The rows of T fall into several groups, which share some directions, and each row is roughly a mix of its group's hidden directions.
T (104 x 13):
[[ 26 -22   5  -8  16  -5 -16 -27  12   2  -5 -16   7]
 [-26  -8   9  17 -24  14  22  23   0   5   3   0   0]
 [ 24  21  -6 -28   1   5 -21 -11  -1 -18 -14  -1  -6]
 [-20 -19   4  28  -2  -5  21  14   2  20  16  -5   5]
 [-25 -17  11  23 -16   6  22  18   3  12   7   2   4]
 [ 31  13  -9 -25   8  -4 -21 -18   1 -11  -8  -7  -4]
 [-19  -6  20   9  18  -3   3 -31 -11   3  -1  10  23]
 [-20  14   2   0 -21  28   3  16  -9 -16 -13  16 -10]
 [-11   0  23 -11 -24  31  -3   6   4  -7 -20   6  11]
 [  9 -29  -4   7  20  -5   1  -6   8   6   8 -36  -2]
 [ 18  22 -11 -27  18  -5 -21 -12  -4 -16  -8  -5  -1]
 [ 10 -17   4   2  -7 -32  22  -7   3  18  19 -15  -6]
 [  3  20 -11 -29   3   2   0   0 -17 -21  -5 -14 -24]
 [-10  14 -15  -7  -3  25 -10  31  -3 -11 -11   4 -20]
 [  1  -2  -7 -13 -15  21   5  29   4  -4  -3 -30 -15]
 [ 21  -9  -9  -2  20 -31   0 -21   3  11  15 -13   0]
 [ 32  13 -10 -25   9 -10 -17 -19   0 -10  -4 -10  -5]
 [ 32  -6   2 -11   9 -25 -12 -26  11   5   2  -5   8]
 [  8  -5   7  11  14 -25  -4 -34   0   6   5  20  16]
 [ 24   9  -7 -17  22  -7 -27 -22   2  -7  -8   5   0]
 [ -8   2  22  -7 -30  27  -1   9   7  -7 -18   9  12]
 [ 23  16  -5 -23  12  -1 -28 -17   1 -10 -13  11   1]
 [  0 -20  -4  21  -2 -21  20   8   5  21  21 -16  -4]
 [ 21 -26  15   0  -5  14 -16 -25  15  -3 -16   1   6]
 [ -7  24 -19  -3  29 -23   2   8 -13   4  16 -10   1]
 [ 24   8 -12 -14  24 -21 -18 -25  -2  -4   2   0  -2]
 [-26   2  11  11 -24  24  11  23  -1  -2  -8  14   2]
 [ 13 -18  -2   2 -26 -11  19  14   9  13  12 -21 -17]
 [ -9 -11   0  22   1 -24  20   9   3  25  22  -2   8]
 [  1  10 -28  10  36 -17 -10   1  -8   0  13   2  -9]
 [ -2  14 -11 -12  -2  30 -18  26   3 -15 -15   1 -10]
 [ 12  15 -15 -21  30  -2 -19 -16 -10 -14  -4  -6  -8]
 [-20   8  -4  25   0 -13  14  21   0  18  16  15  14]
 [ 14  12   0 -24   0  18 -22 -13  -3 -24 -21   2  -8]
 [-31  -7   8  23 -14   5  24  20  -3   9   8   7   3]
 [-22  16   9   3 -18  19  -1  16  -5  -5 -12  31   3]
 [ 18  24  -8 -25   8   4 -24 -12  -5 -17 -14   8  -4]
 [ 18  22   1 -29  -9  12 -21  -4   3 -16 -18   6   1]
 [  6   7  15 -20 -13  27 -16  -9   5 -17 -23   8   9]
 [ -9   4  16  -3 -21  31  -9   8   8 -11 -21  15  14]
 [  1   5   6 -16 -16  33 -12   1   0 -22 -23   7  -9]
 [ 35   3  -8 -22   7 -14 -13 -21   5  -5   0 -15  -5]
 [ 12 -34  17  16  -7   3  -5 -15  18  14  -4   3  13]
 [ -6 -29  16  29 -15  12   6  -3  13  11  -2  12  12]
 [ 10   8 -29   3  35 -16 -12  -3  -6  -3  11  -5 -12]
 [-24 -19   5  25  -7   3  24  17   0  11  12 -10   1]
 [ -4  16  -5  -6  35   5 -21 -19  -8 -14  -7   8  15]
 [-12   7   8  -4 -27  33   2  22   0 -11 -15  -1  -3]
 [ 13  17 -10 -32  13   2 -14 -10  -8 -21  -9 -14 -13]
 [  9  -5 -19   8  23 -29   7  -6  -6   9  20 -14 -14]
 [  8  -3 -16  -4 -15  11   7  31   8  -3   5 -30 -17]
 [  1   6   3 -16  -8  33 -17  -2  -2 -23 -24   4  -9]
 [ 14 -14  -5   3  27 -30  -4 -20   5  14  14  -5   6]
 [  9   3 -19  -1  28 -29   2 -12 -10   5  17 -11 -12]
 [ -2 -22  10  -7  -9  36  -6  -6   2 -15 -19 -11 -13]
 [  8 -13 -14   6   0 -18  18  12   2  12  20 -30 -16]
 [ 16  15  -7 -29  11   6 -18 -15  -6 -23 -13  -9 -10]
 [ -3  15   9  -9   7  17 -22 -17  -2 -17 -19  24  16]
 [-24   9  -6  15  -9 -11  24  27  -7  12  17   5  -2]
 [ -7  17   3  -7  24   7 -21 -20  -8 -13 -12  21  16]
 [ -4  11  19  -9 -10  18 -16 -10   2 -10 -21  27  18]
 [ 21  17  -1  -7  10  -2 -29 -17   7  -6 -12  20  17]
 [-21 -16   8  18 -18   8  25  22   3  10   9 -12   1]
 [  1   0   0  10  28 -18 -13 -29  -5   3   2  24   9]
 [ 11   0 -10   2  25 -35   4  -9   1  13  20 -15   7]
 [ 26 -19   6 -10  13   0 -20 -27  12  -2  -9 -13   6]
 [ 17  -5 -16   9  23 -32   0 -13   3   9  19 -10   1]
 [ 30   8  -6 -25  11   0 -24 -16   4 -11 -10 -10  -3]
 [ 24  14 -11 -21  18  -3 -24 -19  -3 -14  -8  -3  -6]
 [ -1   2  14  -9  -4  23 -25   1   9  -8 -25  26   8]
 [-28  23 -13  11   2  -4  17  25 -15  -1  12   7  -2]
 [-33  -2   6  22 -14  16  19  21  -7   1   2   9  -2]
 [ -2  13  14 -10  -2  15 -19 -14   0 -12 -21  29  16]
 [ -1  10  21  -7 -22  11 -10  -7   5  -6 -19  31  14]
 [  8 -11 -20  14  21 -27   7  -1  -2  12  21 -15 -13]
 [  0  -8 -20  13  17 -21  13   9  -5  12  22 -21 -15]
 [  9  10 -13  -1  26 -35   1  -5  -2  11  19  -9   9]
 [  2 -19  14  -3 -11  37 -15  -3   8  -8 -23   2  -2]
 [ 16  -8  19 -20 -34   1  11   1  11   5  -4 -21   6]
 [-12   6  18 -12 -24  32  -2  10   3 -11 -19   5   9]
 [  5  14  12 -18  -4  17 -21 -16   2 -16 -21  20  14]
 [-34  -6   9  22  -8  17  12  21  -3   4  -1  13   4]
 [-18  18   8   1 -13  17  -7   9  -5  -6 -14  37   4]
 [-25 -14  10  21 -16   3  24  19   3  14   9   1   6]
 [ 12  25  -7 -20  15  -4 -25 -15  -5 -13 -11  19   1]
 [-23   9  18  -4  -1  22  -8  -7 -11  -8 -19  29   6]
 [ -4  12  18  -9 -11  16 -15 -11   1 -11 -21  29  16]
 [ 31   2  -8 -18  16 -21 -16 -24   5   0   2  -7   0]
 [ 25  -9 -11  -8  24 -21  -9 -21   3   2   8 -20  -3]
 [-10   0  -7  16  -5 -26  30   2  -9  13  25  -4  -3]
 [-32   2  -1  18 -12  16  18  27  -8   2   4   8  -5]
 [-18 -22  13  19 -21   7  22  17   8  14   7  -3   5]
 [ -6  -4  10  14 -26  19  -6  20  15   0 -13  26   6]
 [  5 -17  -9  22  -7 -24  19  10   6  18  21 -10  -8]
 [ -9   0  23   1 -29  19  -2   2   8  -4 -17  24  14]
 [ 11   1  -8   6  23 -36   2 -11   0  16  19  -8   9]
 [ 10 -16  -1   6   8 -33  15  -8   4  19  20 -17   2]
 [ 12  -3  -6   8  26 -33  -1 -13   2  17  17  -8  10]
 [ -7  10  18  -7  -9  22 -15  -6   3 -11 -21  25  19]
 [ 30  -7   3 -17  14  -4 -24 -25  10  -4 -10  -8   6]
 [ -4 -13  24  16 -11 -13   9 -22   5  11   2  17  25]
 [ 25  21  -4 -29  -1  -1 -21 -14   1 -13 -13   7   0]
 [ 16   6 -10  -1  33 -27 -11 -19  -1   6  11  -7  10]
 [ 12  -1  -6   8  32 -27  -9 -17   0  15  13  -5  12]]
Here is one row of each group, with its name. Which group are the others in?
[-19  21   7  -1 -15  18  -5  14  -6  -7 -13  33   3] : <85>
[ 13  -4 -19  12  27 -32  -2 -11   0  10  18  -3  -5] : <69>
[ 17  30  -8 -29  -3  -4 -15  -6  -3 -19 -10   8  -4] : <46>

[ 13   3 -15 -11 -17  20  -7  30  11  -9  -6 -14 -18] : <69>
[-11  23  -9  -6  30  10 -21  -6 -11 -15  -9  14   8] : <69>
[ 19  -8 -12  -3 -15   8  12  -1  -3  -7   6 -38 -21] : <85>
[ 10 -28  20   7 -33   8   7  -8  16   5  -7   7   0] : <46>
[ 32  -5   2 -16  11 -16 -18 -27   9  -1  -4  -7   6] : <46>
[  2   7 -16   9  -6 -22  28  -5 -15   3  23 -14 -16] : <85>
[ 23  -4 -12  -6  24 -27  -6 -23   0   4  12 -13  -3] : <85>
[-32  -2   8  19 -15  18  17  24  -5   1   0   8   0] : <85>
[ -6 -11  24   8 -35  10   8   8  12   8  -9  18  10] : <69>
